In the data rows, 128 means zero.
One hidden rule gives every row of this table a label. Here are some rows, each with its label.
[167  49 148 141 137  99 111  57 149 134 170  94  76 181 114 110 112 122
 119 211 106 152 111 165  52 127 112 156 138 162 116 103] lg
[ 76 111  89 157 123 146 175 255 109  62 125   0 228  43  99 125 108 180
 114 105 136  75 148 158 196 127 121 143 126  63 113 117] rf
[ 70 134 110 144  95 149 119 195 100 114  82  61 228  76 147 140 175 151
  58  63 116  44 143  99 249  65 121 147 115  50 138 118] gh
[ 84 232 141 136 148  77 178  30 101 126 140  77 132 106 133  96 110 138
  55 164 122 112 122  86 112  73 151 103 108 159 145 107] lg
[135  99 103 161 131 109 159 101  86 115 116 158 114 187 114 139 188 108
  58 122 136 195 142  34 109  95 152 145 102 129 117  88] rf
[ 88  60 105 155 121 145  56 243  94  96 112   0 237  56 114 112  79 184
  83  52 134  68 143 164 241  63  86 129  88  77 150 131] lg
[  0 255 118 103 155 103 169 196 101 134  76  54 150 106 142 109 107  94
 187  72 182 156 149  34 145 124 184  93 192  79 183 152] gh
[241   0 173 166 140  96  84  12 162 160 232 197  34 209  83 172 144 104
  34 230  87 239 115 136 113 122 122 162  44 196  82  69] gh
[128 158 132  90 121 143 120 152 145 158 129 126 219 137 133 126  94 194
 172  89 118  92 122 210 134 178 104 143 123  96 140 136] lg
[ 98  26  97  99  62 168  52 231 131  49 146 101 255   0 118 114  53 212
 156  52 136   6 139 171 194 118  90 119  96  61 107 135] lg
[133 191 155 126 153  97 182 194 123 171 100 141  39 151 137 132 166 102
 144 164 132 145 122  80  82 112 161  98 100  74 151 132] gh
[ 62 140 132 169 146 124 173 156 110 127  87  77 112 181 104  97 189  91
 153 127 144 205 153  24 111 106 149 102 125 123 138  69] gh
[191  34 141 114 116 153  76 117 133  97 115  88 206  40 126 171  88 138
 103 127 107  96 124 173 153 151 106 156 110 129 114 141] lg
[  0 182  82 148 130 187 177 255  76 105   0   0 255   0 158  82 127 190
 239   4 155  60 165  53 218  50 119  88 136  37 156 137] rf
[  0 255  83  84 122 156 255 245 113 176  21  22 173  30 163  53 114 159
 255   0 193  81 146  63  87 133 124  72 217  18 178 185] gh
[145 115 152 123 133 122 138   1 129 175 153 164  89 141 120 124  71  97
  98 200 117 164 119 165  95 150 140 128 147 133  99 149] gh
[240  33 142 124 126 111  56  81 133 136 205 150 140 202 106 164  65 137
  41 140  88 125  98 228 143 131 108 152  82 124 110  85] lg
[138 155 130 124 118 131 102 140 133 100 115  95 112 126 142 117  96 136
 200 113 137  62 144 153 122 156 113 133 119 117 138 118] lg
[131  71 113 198 106 153  84 199 116 110 152  31 149  60 116 163 125 144
  53 116 109  38 135 134 177 127 111 165  66 117 107 104] lg
[193   0 135 156 134 118  86 106 134  68 210 137 120 135  93 165 157 129
  14 149  79 181 132 171 143 123  93 168  52 118  91  84] gh
[126 212 145 162 108 117  51 115 142 117 160 120  30  30  93 121 211 146
  29 125  94 202 129  95 135  68 132 167 155  76 139 117] gh
[ 88  95 134 146 143 100 116 108 152 113 124 150 103 117 121 150 190 138
  34 162 128 119 137  31 125 114 136 118 128 108 118 149] gh
[ 41 224 118 192 155  72 213 152 103 179  98 101  71 202 128  96 190 118
  94 183 153 188 157  18 102 112 187 112 197 136 159 102] rf
[225  14 125 222 153  97  79  41  96 119 181  70  36 210  60 176 255 113
  15 183  92 169 144  90 126  26 161 177  15 115 114  33] gh
[ 88 141 132 126 134 129 137 128 146 128 111 112 106 130 117 115 132 103
 180 142 129 152 133 158  95 140 126 115 145 147 155 143] rf
[116 244 106 166 152 123 166 182  88 136 115  67 146 154 116 124 188 119
 134 142 141 157 151   0 185  92 176  98 177 112 149 118] rf
[ 18 189 111  82 120 137 114 167 143 144 119  69 219 108 159 127  44 139
 164  89 138  52 127 149 132 144 117 103 155 103 167 170] lg
[121 120 133 171 125 133 102 149  93  90 125  94 157 120 121 136 190 125
 102 127 127 124 147 159 201 123 146 157  43 111 101 124] gh
[144  90 141  97 110 169  95  50 159 112 148 221 202 105 145 141  81 146
 114 143 113  81  97 185 168 152  85 153 119 123 116 161] lg
[ 61 228 128  56 120 141 197 193 127 131 116 168 107  92 156 113  88 141
 214 100 139 136 122 115 193 132 136 110 137 109 140 129] gh
[105 137 111 146 127 149 115 180 115  96  44  56 156 108 155 105 163 157
 210  23 154 105 129  67 164 126 125 120 135  76 169 138] gh
[255 165 136 112 143 108 126   0 138 151 100 183 107  88 115 112 173  83
  53 156 131 176 114 255 113 142 131 107 137 141 139  89] rf
[152 247 140  83 128 106 134  59 125 203 125 222  42 219 162  96 131  69
 122 222 149 190 113  46  84 157 187 116 194 184 127 108] rf
[146 153 134 180 148 124 107  77 105  92 206  95  59  96 104 140 235  74
  94 193 123 125 138  36 143  90 152 135  96 115 118  87] gh
[255  63 131 149 124 115  78  61 150 110 226 213  66 196  92 171 131 118
   0 146  84 161 136 237 123 107  94 176  79 206  79  96] rf
[151  55 139 166 144 116 117 136 126 134 139 152 125 179 109 129 169  88
  81 188 132 171 145  84 110  88 148 144 104 112  97  79] gh
[138  59 134 118 131 127 106  54 138 123 172 204  55 187 117 141 184 121
  96 170 118 125 117 222  93 119 132 149  95 144 113 135] lg
[178 111 164 115 134 113 124  32 147 154 192 221   0 182 109 164 129  91
  98 205 105 161 121 246  48 159 128 168 117 206 127  87] lg
[162 156 143 114 123  88 151  43 128 161 157 167  99 179 143 129 156 128
 170 143 117 184 124 193  96 136 143 119 150 154 151 131] rf
[239   0 149 160 154 110 169   0 135 168 135 165  60 162 111 141 190 109
  59 200 141 165 138   7  45 116 127 159  71 156 148  97] lg
[  0 180  83 125 146 115 182 255  88 105  23  81 201  31 144  91 214 102
 162 104 177 116 167  11 139  59 153 108 165  76 164 107] rf
[215   0 119 136  96 149  16  97 131  67 173 123 155 139 109 167  77 178
  83 153  87  96 108 184 212 145  56 173  54 138  83 117] lg
[ 47 180 115 153 146  91 194 147  97 184  76  92 112  82 162  90 148  86
 182 146 162 184 146  34 124 106 149  86 219  83 172 117] gh
[130 158 138  53 124 131  91  99 126 155  91 215 117 121 152 106  63 162
 220 102 139  74 110 239  74 183 131 115 160 109 111 175] lg
[  0 236  93 122 145 116 148 229 100  77  33  51 164  87 134 107 153 128
 120  94 158 123 179   0 111 117 151  89 154  48 156 110] gh
[114 163 159 141 152 109 139   0 127 164  90 255 151 206 119 139 196 109
 134 156 111 152 119 101 100 136  98 140 145 167 107 129] lg
[133  43 110 190 122 113 122 205  90  69 119  74 128  41 100 139 234 109
  74 114 130 123 155  98 208  56 117 139  84  99 106 121] rf
[  0 214 105 127 169 134 159 204 111 155 142 101 188 171 124 101 170 127
 187 120 164 153 142  73 206  86 146 102 155 106 169 147] rf
[224  80 120  89 109 152  63  86 148 135 140 192 150 143 144 162  66 178
 111  97 109 111  97 255 187 168  57 146 138 162 102 160] rf
[ 78  98 109 112 148 161 184 213 118 133 100 163 167 137 141  73 106  97
 201  57 117 108 155  41 133 136 161 127 202  92 149 141] rf
[220   0 142 168 108 141  34  82 143 131 217 187  80 160  83 198  81 118
  31 183 103 136 101 175 146 174  85 186  48 156  95 126] lg
[ 81 255 117 137 133 136 167 158 122 146  64 138 103 167 142 110 208 147
 165  79 163 176 145   0  85 119 150  84 167  98 172 148] gh
[213 113 154 153 152 107 106  88 137 116 211 141 124 231 136 116 191  94
  90 172 100 190 133 101 160 131 120 159 123 173 118 122] gh
[111  67 105  77  54 180  55 149 140 104 120  61 240  34 150 151   2 185
 206  77 132 112 108 217 153 145  93 179  93  87  76 172] rf
[105 119 132 113 110 137 156 189 140 127 103  69 124 135 111 132 180 149
 161 114 124 132 123 143 162 134 131 124  83  77 106  97] gh
[221   0 136 149 114 135  66 140 132 110 155 149 107 133 115 164  55 153
  53 148 101  96 110 205 171 162 120 165  63 162 103 135] lg
[ 76  52 129 173 125 107 114 150 113  95 121  79 119  89  97 145 186 146
  26 164 118 118 150 105 148  91 111 134  63 159 108 103] lg
[164 175 168  54 142 118 177  75 156 216 132 255 120 152 136 110  79 117
 206 223 150 151 111 104  42 135 159 116 199 166 157 163] lg
[179   0 131  90 112 166 118 159 133 107 136 120 172  67 122 162  91 160
 107  79 127 114 113 117 109 126 108 139 103 160 111 167] lg
[218  59 162  77 127 145 124  38 166 167 167 239  63 216 122 137  89 125
  90 188 113 127 101 255  76 186  82 154  92 211 108 134] lg
[109 159 111 155 153 110 130 171 123 138  60  88 103 145 109 124 187 130
 153  67 130 131 147   0 187  87 140 132 135 128 144 104] rf
[198  86 141 165 127 123  98 118 133 113 169 108  96 140  96 148 103 114
 122 142 110 133 111 149 118 119 104 159  61 124  93 124] gh
[183 172 128  96 124 138 101  63 144 129 172 164 115  99 133 143  53 138
 214 122 120  96 132 183 134 181  90 146 135 135 116 173] lg
[143 162 121 101 106 121  88 180 139 130 106  95 155  91 152 118 141 136
 227  67 134  86 119 164 186 185 117 106 124 141 138 157] lg
[110 208 105 122 153  85 192 149 101 103 103 112  84 140 151 113 114 112
 109 163 151 155 149  35 109  98 144 113 120 104 148 123] rf
[ 90 245  96 163 150 123 167 203 117  73  92  64 208  64 129 137  96 159
 155  65 143 102 146  24 173  70 139 103 142  96 142 121] rf
[106 138 124  73 130 128  97 153 141 117 138  96 181  89 129 133  69 108
 137 114 112 120 124 139 140 148 110 132  72 141 129 127] rf
[140 115 144  72 116 112 116   0 178 167 150 141  84 178 150 113  58 101
 197 131 124 137 119 203  66 149 116 134 160 172 121 190] lg
[ 70 241 121 103 155 109 210 177 138 175  80 121 108 145 117  93 197  89
 135 110 150 162 130 105  77 106 162  92 175 137 163 119] rf
[131  46 146 166 151 117  93 106 118 112 150 138  94 154 108 144 164 113
  83 172 123 145 138 205 120  72 161 129  99 122 110 109] gh
[223   0 130 117 111 126 113   0 148 106 207 125 139 159 111 171  97 126
 121 162  86  77 115 254 164 121  95 162 110 114  71 168] lg
[150  61 136 154 121 173  88 160 161 119 173 179 176  96 141 145   0 187
 100 107 112  67 109 113 185 159  81 151  69 141  95 122] lg
[218  38 136 103  69 184  50 132 152  86 142 157 209  22 147 129   0 159
  87  54  95  14 119 238 229 174  71 160  46 133  78 189] lg
Which column or columns does the hidden rule look at? Columns are counted from 0, in order:
2 21 29
Here are more rows. What is the label of each one?
[ 75 136 125 149 124 128 107 247  93  62 101  60 157  85 112 129 111 171
  73 119 144 136 144  11 166 105 115 142 115  93 109  59] gh
[ 46 255 124  84 131 144 187 158  98  97  62  72 120  82 145  87 135 160
 205  48 149  97 133   0  57 153 125 100 167 119 136 173] lg
[128  24 123 180 123 142 117 159 108 101 144  68  94  49 111 147 172 137
  36 127 121  82 136 114 166 120 103 127 111  97 118  91] lg
[ 57 218 122 164 165  95 207 166 128 140  90 135  99 158 148  92 203  95
 134 169 179 139 145  21  89 108 168  79 213 139 164 141] rf
[188 131 133  60 110 149  72   0 166 116 134 242 177  97 148 148  17 168
 181 105 113  66  90 255 114 156 120 146  73 182  98 140] lg
[ 84 253  88 105 129 138 195 182 116 127  70 136 131 111 121 112 114 110
  98  89 128  91 149  13 121 126 153  97 175  73 159 111] rf
[ 76 215 112 175 153 103 208 255 116 121  71 146 122 166 135 105 183  86
 207 135 160 167 144  98 116  98 150  97 217  82 136 116] gh
[107 153 113 128 133 115 129 230 123 151  82  41 197  65 129 123  93 135
 149 126 132 149 124 102  86 127 144 134 128 140 139 137] rf
[ 75 111 126 168 129 128 183 146  71  76  68   9 138 134 118 112 160  80
  75  45 135 120 153 135  85  86 167 102 158  70 159 126] gh
[156  23 132 180  87 153  28 202 116  40 113 132 107 123  95 173  85 178
  88 141  88  73 112 156 180 149  62 154  54 173  84 144] lg
[ 46 255 124 153 171  81 226  73 121 198 119 155  62 171 141  70 222  89
 185 164 170 187 126  84  23 104 174  93 196 149 157 122] rf
[107 129 121 193 137 128 177 152 124 149 116 113  59 136 124 124 166 117
 125 138 136 152 148  51 153  87 142 125 163  94 127 112] gh
[ 94 154 110 121 151 104 129 184 103 173 105  94  67 159 139  91 205 101
 209  82 142 139 146   0 115  95 131  96 146  57 135 109] gh
[156 127 117 142 148 132 136  80 123 138 158 117 125 144 108 142 189 128
   3  75 128 166 142  86 126 130 133 150  98 182 147 131] rf
[123 174 133 187 172  83 141  48 137 184 160 179   4 219 108 101 255  79
 117 223 158 192 152  59  39 104 181  91 165 162 150  86] rf
[149 118 141 183 168 102 141 150 130  96 101  62 100 113 122 137 143 142
 101 147 126 147 142  91 136  83 159 133 117 104 146 109] gh
[154 107 137  92 122 143 128 112 146 120 125 243 190 110 147 121  12 153
 226  66 133 146 105 229  94 158  84 123 118 122 160 179] gh
[ 47 181  91  74 105 159 138 255 115 136  49  90 255  45 154  91  91 151
 255  24 147  87 128  74  94 139 104 103 177 104 165 165] rf
[255   0 130 139  93 136  83  82 141 129 176 170 196 152 123 145  12 153
  45 171  94 168  97 222  99 147  99 136  72 146  79 151] rf
[ 45 190 120 203 180 116 183 156  81 162 138  22  42 136 136 125 255  98
  80 137 164 207 135   0  87  84 201 106 162  95 171  95] gh
[151 195 151  90 152 101 163 137 126 184  96 150 116 113 136 120  50 108
 204  79 117 152 107 206 143 175 131 125 130 122 135 166] gh
[ 43 221 103 126 139 126 147 255 103 129  42 135 170 108 138 100  91 120
 127  88 134 154 137 129 148 132 140 112 147  94 156 167] rf
[167  83 135 113 112 126  95 181 143  82 142 120 139 121 136 148  84 118
 115  72 107 120 128 182 155  96 127 122 156 158 112 122] lg
[149 112 126 163 158 137 120  99 135 143 178 154 100 154 121 167 204  82
  79 140 125 168 151 133  83 102 150 131  78 176 123 102] rf
[ 86 194 121  84 143 148 150 130 112 116  86 108 187  58 143  93  24 145
 169  84 142  81 148 109 165 135 144  73 190  95 165 144] lg
[ 88 173 115 204 137 106 140 117 103  86 108  35  76 144  95 134 249 113
  92 108 162 137 163  67 164  86 160 139 134 111 119  58] rf
[210 126 188 132 114 101 101   0 147 182 242 232  52 206 118 146 183 118
 162 205 112 166 101 193  22 159  91 144 143 221  92 130] lg
[131 174 135 102 129 128 174 204 121 147 107 117 148 100 137 103 217 143
 177 146 158 150 154 151 120 142 154  98 172 100 155 123] gh
[  0 118  92  69 127 156 136 255 100  91  43  59 191  17 129 111  93 171
 172   3 139 108 142 100 217  94 146 104 148  78 157 140] rf
[ 90 132 110 135 128 144  86 104 117  74 127 112 104 104 120 130  93 140
 189  95 126 111 118 105 179 135 147 130 118 114 132 130] rf
[122 167 110 112 124 143 117 120 116 102 135 125 139  81 123 122  32 138
 206 129 141 136 125 131 167 133 140 130 125 117 151 128] rf
[104  68 107 107  96 133  95 207 120  88 136 116 140  82 120 115 115 169
 151  93 127 113 134 170 217 130  87 153  91 120 129 149] rf
[ 81 255 111 131 149  91 236  67 123 157 109 166  82 169 137  85 153 117
 224 167 157 156 138  64  87 122 164  91 207 130 194 127] rf
[139  22 118 229 161  89 132  98  91  94 186  91  44 159  81 164 255 100
   0 181 116 189 161   0 179  36 156 121  88 101  93  40] gh
[224 148 125  96 132 158 100  12 148 176 137 184 143 171 144 109  44 142
 209 165 115 149  88 159  73 169 121 116 165 146 124 173] rf
[119  46 109 139 126 117 141 196 104 124 139  71 153 115 134 122 107 139
 110 121 127 136 133 177 148 123 116 124 115  94 139 126] rf
